128 stands for zero in the data rows.
Here is a table of points, one per row:
[184, 106, 132, 116, 97, 100, 157, 142, 106, 153, 111, 79, 99, 123, 154, 123, 152, 100, 112, 113, 82, 132, 104, 114]
[125, 108, 96, 139, 135, 133, 182, 92, 99, 122, 122, 95, 127, 151, 127, 157, 115, 151, 135, 93, 114, 138, 120, 136]
[109, 131, 155, 142, 126, 121, 135, 55, 136, 149, 110, 121, 139, 135, 122, 116, 160, 115, 137, 111, 134, 157, 118, 125]
[90, 127, 66, 136, 105, 113, 128, 142, 125, 124, 110, 132, 83, 132, 151, 93, 124, 153, 116, 129, 116, 132, 152, 109]
[114, 145, 112, 116, 91, 165, 134, 165, 113, 176, 125, 111, 85, 95, 204, 110, 126, 121, 83, 181, 126, 92, 138, 161]
[123, 122, 121, 181, 113, 121, 151, 153, 127, 116, 112, 100, 125, 144, 130, 150, 136, 123, 124, 117, 121, 143, 121, 119]
[101, 139, 103, 122, 160, 130, 110, 132, 116, 125, 102, 74, 120, 157, 146, 115, 130, 125, 96, 83, 112, 157, 111, 153]
[112, 144, 96, 122, 145, 117, 150, 156, 114, 142, 89, 87, 119, 126, 144, 162, 133, 137, 116, 97, 161, 144, 113, 142]
[92, 141, 140, 145, 175, 146, 122, 56, 164, 78, 129, 144, 157, 119, 64, 121, 140, 136, 162, 112, 127, 149, 150, 105]
[107, 108, 99, 141, 106, 147, 163, 147, 127, 131, 118, 108, 112, 124, 160, 122, 154, 142, 106, 119, 110, 110, 106, 151]
[102, 84, 144, 124, 168, 131, 128, 112, 163, 103, 152, 161, 170, 145, 82, 143, 121, 122, 157, 132, 120, 174, 148, 113]
[136, 131, 169, 91, 83, 143, 106, 157, 124, 142, 117, 104, 127, 128, 93, 88, 118, 160, 139, 176, 156, 137, 154, 172]
[163, 147, 163, 129, 147, 86, 130, 115, 137, 120, 177, 194, 132, 118, 125, 167, 107, 136, 137, 141, 88, 77, 152, 144]
[114, 102, 93, 103, 149, 108, 151, 134, 114, 144, 112, 114, 162, 103, 150, 176, 157, 116, 100, 75, 144, 114, 119, 162]
[134, 93, 145, 146, 140, 147, 147, 143, 111, 120, 89, 128, 106, 137, 150, 121, 113, 108, 126, 119, 125, 146, 95, 124]
[167, 168, 185, 124, 153, 130, 133, 105, 139, 117, 170, 168, 124, 131, 139, 124, 124, 144, 130, 143, 94, 83, 136, 108]
[135, 128, 148, 106, 130, 127, 141, 128, 113, 111, 115, 133, 154, 139, 136, 126, 125, 116, 125, 126, 157, 141, 108, 125]
[157, 163, 169, 112, 107, 138, 142, 105, 143, 152, 173, 172, 147, 109, 148, 119, 100, 143, 148, 157, 99, 82, 132, 119]
[119, 96, 78, 117, 114, 122, 135, 127, 134, 133, 117, 113, 158, 159, 120, 85, 87, 143, 134, 132, 148, 131, 158, 132]
[118, 126, 121, 130, 140, 104, 125, 135, 135, 127, 134, 91, 105, 126, 173, 152, 123, 131, 131, 110, 148, 145, 108, 144]
[164, 159, 120, 128, 149, 112, 157, 131, 107, 134, 194, 170, 118, 104, 147, 149, 107, 110, 124, 121, 110, 120, 157, 119]
[166, 116, 163, 108, 164, 127, 144, 95, 123, 152, 135, 167, 139, 110, 141, 110, 124, 147, 133, 141, 76, 64, 119, 140]
[131, 106, 105, 106, 93, 164, 137, 154, 100, 143, 105, 101, 125, 132, 165, 163, 115, 125, 62, 185, 132, 136, 141, 161]
[165, 147, 135, 140, 84, 128, 183, 152, 90, 158, 99, 122, 103, 143, 179, 110, 94, 89, 90, 157, 155, 138, 149, 157]
[103, 151, 92, 123, 103, 103, 119, 127, 112, 125, 113, 132, 106, 142, 168, 168, 137, 99, 100, 144, 132, 120, 125, 141]
[116, 112, 151, 121, 113, 144, 108, 168, 140, 133, 121, 120, 112, 133, 114, 122, 131, 101, 107, 197, 168, 153, 135, 133]
[160, 147, 127, 103, 116, 102, 116, 87, 155, 89, 139, 186, 115, 97, 128, 114, 138, 113, 138, 147, 110, 72, 142, 121]
[158, 146, 134, 141, 160, 95, 122, 68, 138, 127, 183, 164, 139, 98, 127, 114, 112, 102, 165, 149, 96, 84, 120, 129]
[122, 109, 69, 121, 102, 115, 134, 118, 116, 117, 136, 124, 127, 134, 196, 148, 102, 104, 139, 111, 126, 129, 105, 152]
[161, 136, 118, 148, 94, 165, 122, 147, 95, 167, 108, 107, 93, 108, 155, 27, 159, 132, 100, 157, 119, 103, 125, 151]
[141, 148, 161, 129, 115, 103, 115, 99, 98, 128, 185, 192, 143, 97, 122, 116, 107, 119, 151, 149, 93, 78, 142, 111]
[134, 106, 124, 64, 94, 158, 139, 148, 136, 142, 131, 127, 71, 137, 123, 90, 183, 151, 104, 142, 153, 140, 129, 92]
[111, 125, 129, 135, 107, 150, 135, 156, 116, 127, 130, 132, 134, 128, 106, 110, 149, 107, 127, 149, 174, 136, 117, 123]
[106, 148, 113, 153, 134, 127, 128, 152, 108, 112, 106, 95, 149, 132, 126, 140, 128, 172, 156, 130, 127, 119, 108, 122]
[154, 114, 119, 133, 81, 146, 119, 157, 100, 138, 130, 109, 95, 125, 190, 112, 138, 189, 107, 166, 144, 123, 118, 168]
[118, 87, 111, 150, 99, 115, 128, 162, 91, 120, 114, 120, 135, 144, 137, 123, 138, 136, 113, 157, 146, 141, 129, 146]
[111, 126, 140, 123, 138, 129, 104, 128, 123, 143, 109, 107, 108, 141, 107, 150, 13, 134, 136, 117, 126, 130, 110, 140]
[142, 116, 124, 107, 124, 140, 111, 148, 106, 152, 114, 115, 104, 152, 117, 128, 131, 151, 137, 175, 145, 161, 125, 96]
[180, 146, 196, 131, 121, 111, 132, 117, 160, 150, 132, 214, 135, 111, 104, 114, 126, 129, 151, 117, 109, 121, 126, 113]
[121, 111, 143, 153, 150, 134, 109, 121, 150, 79, 106, 153, 160, 90, 70, 132, 134, 110, 156, 96, 158, 140, 174, 96]
[164, 117, 143, 108, 72, 167, 132, 141, 96, 164, 122, 129, 104, 115, 174, 110, 112, 130, 111, 178, 165, 119, 119, 142]
[103, 130, 93, 136, 128, 130, 120, 113, 151, 110, 129, 126, 189, 121, 65, 131, 160, 116, 169, 108, 111, 139, 139, 86]
[150, 72, 166, 141, 166, 100, 120, 84, 114, 145, 195, 168, 143, 136, 137, 120, 125, 120, 135, 131, 82, 36, 158, 128]
[119, 132, 145, 146, 148, 118, 134, 143, 174, 80, 118, 129, 135, 143, 58, 119, 107, 137, 181, 138, 132, 176, 143, 90]
[116, 124, 151, 115, 107, 165, 125, 108, 127, 118, 109, 108, 126, 128, 137, 116, 131, 136, 107, 121, 132, 149, 153, 131]
[95, 111, 156, 150, 140, 123, 110, 116, 175, 79, 168, 120, 138, 143, 86, 126, 146, 144, 94, 108, 133, 170, 125, 84]
[106, 120, 114, 114, 144, 123, 135, 104, 193, 84, 99, 122, 151, 145, 64, 143, 129, 150, 160, 127, 133, 173, 111, 105]
[141, 136, 98, 139, 144, 139, 111, 153, 109, 118, 139, 112, 129, 130, 57, 145, 155, 112, 123, 121, 143, 147, 133, 144]
[120, 135, 114, 121, 145, 134, 147, 139, 109, 133, 127, 115, 118, 133, 107, 124, 122, 161, 105, 115, 149, 146, 108, 132]
[135, 116, 112, 135, 125, 94, 101, 132, 137, 178, 82, 129, 139, 135, 133, 157, 130, 118, 136, 112, 120, 147, 142, 135]
[101, 125, 122, 124, 70, 132, 114, 155, 131, 152, 125, 102, 123, 134, 132, 130, 131, 146, 121, 131, 135, 155, 122, 122]
[153, 182, 161, 121, 135, 159, 82, 96, 95, 136, 183, 187, 172, 89, 169, 129, 125, 103, 127, 125, 121, 54, 153, 103]
[79, 154, 134, 133, 163, 117, 136, 136, 155, 113, 91, 120, 150, 116, 85, 96, 159, 97, 151, 124, 128, 175, 130, 102]
[115, 144, 79, 126, 124, 130, 96, 129, 123, 133, 100, 113, 123, 207, 168, 135, 143, 77, 100, 80, 147, 139, 84, 144]
[165, 140, 149, 116, 143, 120, 138, 103, 129, 127, 178, 183, 146, 103, 158, 161, 126, 115, 123, 130, 57, 103, 125, 117]
[108, 120, 120, 114, 124, 128, 102, 148, 146, 125, 136, 100, 105, 132, 117, 152, 129, 105, 125, 115, 132, 136, 107, 184]
[122, 140, 170, 152, 173, 113, 125, 129, 146, 90, 103, 149, 135, 151, 99, 141, 138, 141, 180, 152, 142, 168, 133, 116]
[161, 124, 116, 121, 69, 155, 131, 151, 95, 146, 141, 110, 63, 147, 151, 106, 136, 121, 133, 183, 138, 103, 133, 163]
[86, 102, 103, 117, 138, 100, 135, 136, 126, 161, 141, 105, 100, 152, 152, 169, 136, 137, 136, 72, 140, 159, 120, 130]
[127, 125, 98, 172, 145, 147, 89, 117, 101, 143, 105, 104, 139, 142, 174, 169, 132, 173, 73, 97, 106, 145, 106, 142]
[144, 153, 185, 139, 128, 123, 165, 102, 141, 119, 215, 188, 137, 106, 126, 108, 129, 133, 139, 90, 114, 54, 124, 116]
[188, 158, 163, 122, 143, 109, 128, 106, 135, 128, 175, 102, 139, 102, 137, 114, 120, 110, 107, 146, 125, 95, 156, 125]
[113, 130, 80, 125, 157, 126, 135, 149, 124, 146, 114, 94, 126, 92, 145, 122, 130, 132, 151, 96, 117, 136, 117, 134]
[98, 134, 138, 130, 156, 116, 73, 152, 149, 106, 122, 109, 135, 128, 45, 135, 150, 139, 147, 106, 133, 152, 147, 98]
[89, 130, 154, 115, 162, 128, 119, 119, 163, 86, 103, 145, 158, 133, 71, 138, 129, 148, 170, 61, 127, 146, 127, 98]
[111, 128, 86, 116, 126, 140, 132, 126, 118, 118, 92, 92, 130, 140, 142, 142, 120, 125, 111, 122, 134, 109, 94, 151]
[121, 120, 138, 169, 163, 145, 132, 144, 212, 89, 142, 143, 156, 136, 40, 130, 135, 105, 166, 113, 149, 146, 144, 79]
[109, 136, 105, 126, 139, 128, 102, 142, 126, 149, 77, 113, 132, 100, 135, 123, 109, 133, 117, 134, 173, 136, 109, 132]
There is one direction along which these points spread out most. Take the direction at right angles to it along which they spread out most. Then take the direction at right angles to both along which they spread out most. Go by this last direction. How far along it is each point below, from 0 to 99? 50 is the average, and the first point above lies past it. One standard deviation of the points above along it is 16.
[158, 146, 134, 141, 160, 95, 122, 68, 138, 127, 183, 164, 139, 98, 127, 114, 112, 102, 165, 149, 96, 84, 120, 129] 61
[164, 159, 120, 128, 149, 112, 157, 131, 107, 134, 194, 170, 118, 104, 147, 149, 107, 110, 124, 121, 110, 120, 157, 119] 63
[144, 153, 185, 139, 128, 123, 165, 102, 141, 119, 215, 188, 137, 106, 126, 108, 129, 133, 139, 90, 114, 54, 124, 116] 57
[98, 134, 138, 130, 156, 116, 73, 152, 149, 106, 122, 109, 135, 128, 45, 135, 150, 139, 147, 106, 133, 152, 147, 98] 39
[123, 122, 121, 181, 113, 121, 151, 153, 127, 116, 112, 100, 125, 144, 130, 150, 136, 123, 124, 117, 121, 143, 121, 119] 56
[106, 120, 114, 114, 144, 123, 135, 104, 193, 84, 99, 122, 151, 145, 64, 143, 129, 150, 160, 127, 133, 173, 111, 105] 45
[163, 147, 163, 129, 147, 86, 130, 115, 137, 120, 177, 194, 132, 118, 125, 167, 107, 136, 137, 141, 88, 77, 152, 144] 61
[135, 128, 148, 106, 130, 127, 141, 128, 113, 111, 115, 133, 154, 139, 136, 126, 125, 116, 125, 126, 157, 141, 108, 125] 48
[180, 146, 196, 131, 121, 111, 132, 117, 160, 150, 132, 214, 135, 111, 104, 114, 126, 129, 151, 117, 109, 121, 126, 113] 37
[161, 136, 118, 148, 94, 165, 122, 147, 95, 167, 108, 107, 93, 108, 155, 27, 159, 132, 100, 157, 119, 103, 125, 151] 24
[165, 147, 135, 140, 84, 128, 183, 152, 90, 158, 99, 122, 103, 143, 179, 110, 94, 89, 90, 157, 155, 138, 149, 157] 39
[112, 144, 96, 122, 145, 117, 150, 156, 114, 142, 89, 87, 119, 126, 144, 162, 133, 137, 116, 97, 161, 144, 113, 142] 67
